128 stands for zero in the data rows.
Some points, each followed by its number:
[109 100 235 228 108 125 129 135 114 146 121 105 138  98  90 149 201 151
 106 116 106 123 104 154 109 125 121 131 138 126 141 148] 0
[102 113 120  80 121 134 130 121 110 107 141  93  92 105 112 107 135 132
 166 118 106 135 101  97 129 135 110 133  49 118 126  51] 1
[116 128 133 113 213 139 118 103 106 126  91 178 129 253 168  90 177 110
 189 139 114 121 198 107 106 135 180 128 144 131 124 235] 2
[ 92 107 156 151 142 129 228 101 225 117  98 101 114 177 111 177 137 155
 119 209  89  92 101 119 181 122 142 162  53  57 146  52] 3
[ 97 120 127 107 213 140 191  90 180  96 105 160  95 254 108  89 173 145
 204 188 101 108 132  95 175 126 228 155 216  81 137 255] 4
[105 116 165 136  90 137 204  90 131 119 173 110 118  96 103 146 166 120
 135 150 150 118 108 170 124 137  95 148 146 103 159 152] 5
[120 164 107  87  84 119 119  89 101 168 164 123 182  90 135 153  96  95
 114 127 214 167 174 191  86 111 105 109 145 153 103 136] 6
[113 138 113 136  96 116 118  98 110 117 166 109 130 112 121 142  99 117
 125 151 149 127 148 153 125 126 100 123 139 121 135 150] 7
[168 150 130 162  92 118 103 123 117 117 133 118 122  93 113 130 118 146
 109 104 102 100 121 182 133 154 112 126 151 128 122 139] 8
[207 203  99 113 119 125  95 130  98 147 171 102 168 113 208 101  92 106
 106 104 119 188 155  99  91 110  99 119  51 194  94  35] 9
[186 244 157 187 123 141  87 117 112 127 159 100 123 108 102 132 164 153
  96 117 111 105 197  94 106 122 104 104  47 143  96  45] 10
[187 165  84 104 118 137 111 103  85 133 147 121 145  94 147 112  76  86
 101 101 163 195 149 109 109 141 117 114  55 157 115  48] 11
[121 163 137 135 116 142 106 113 115 121 191 147 116  87 112 120 124 135
 137 114  89 100 126 102 123 134  92 125 161 135 116 169] 12
[111 109 115 122 125 138 135 114 180 113 151  99 110 139 110 149 130 122
 123 171  94 128 105  89 157 145 117 134  55  86 143  44] 13
[122 194  83  98 111 135  92 207 122 124 173 134 136 107 138 129  91  99
 113 108 151 201 114 132 121 117  91 129 141 205  82 122] 14
[116 150  90 100 120 110 109 174 115 148 157 211 180 115 182 118  81 104
 126 120 116 166 104 106  81 117 102 125 150 176 105 133] 15
New points follow, each followed by the numbers of its three nearest points above, looking only along the 4 directions in which the numbered points spread most, smallest number first.
[116  14 143  80 170 132 110 157 164 103  37 157 101 155 123 124 114 105
 149 118 122  95  84 101 143 141 163 126 180 100 203 220] 2 4 5
[138 127 143 171 107 100 126 135 115 134 151 102 142 115 115 162 139 112
  93 110 134 103 118 146 107 107 103 130  45 133 136  55] 1 7 8
[118 115 177 170 139 154 193 106 161 115  90 128  81 118  96 132 175 202
 134 159 107 123 107 108 158 152 152 153 253  88 117 127] 0 5 12
[105 148 151 190  90 149 112 109 150 120 157 104 104 159 101 168 161 177
  98 143 107  92 166 168 150 142 109 120 169  92 125 127] 0 5 8
[116 138 111 144 143 137 115 100 130 118 149  98 117 117 125 130 116 136
 117 124 111 115 116  93 133 132 120 128  53 116 116  47] 1 11 13
[100  19 130 142 139 138 174 140 198 113  32 180  91 149 120 156  99 194
 114 144  97 117  87  81 156 142 130 144 207  76 194 133] 3 5 13
[100 144  99 114 127 119 115 184 106 138 144 147 135  99 131 134  82 108
 137 110 107 149 118 108 106 132 110 119 139 177  90 147] 6 14 15
[ 97 110 141 110 167 128 162  84 179 105 120  93  80 158 102  98 179 159
 180 188 110  89 106  92 169 133 183 139  51  77 140  37] 1 3 13
[120 103 126 112 107 116 122 140 126 123 113 120 123 109 116 120 109 114
 149 106 158 134 120 159 110 131 134 125 160 140 131 159] 7 8 12
[105 115 122 149 102 130 159 105 236 118 111 123 119 241 119 221 130 167
 101 214  86 114 160 189 232 122 153 137 141  44 132 135] 3 5 13
[103 135  96 109 107 110 113 206 107 157 122 101 153  96 142 119  88 100
 143 103 162 160  99 157 102 119 117 126 124 175 115 141] 6 14 15
[101  20 120 110 139 146 128 144 112 165  28 193 139 104 157 107  97  99
 156 110 139 123  91 116 107 130 121 127 138 121 193 186] 5 7 12
[140 115 107  99 118 124 135 212 110 147 142 102 157 115 147 124  90 115
 115 102 128 141  89 124 101 118 108 131  32 159 127  40] 1 9 11
[125 120 106 123 116 125 135 114  99 120 161 110 132 102 118 113 108 125
 138 131 113 142 116 119 128 131 105 130 152 131 125 142] 7 8 12
[122  13 140 144 111 150 160 163 118 112  38 107  83  90 107 128 139 215
 133  97  96 114  79 150 141 149 108 139 199 117 186 141] 0 5 7
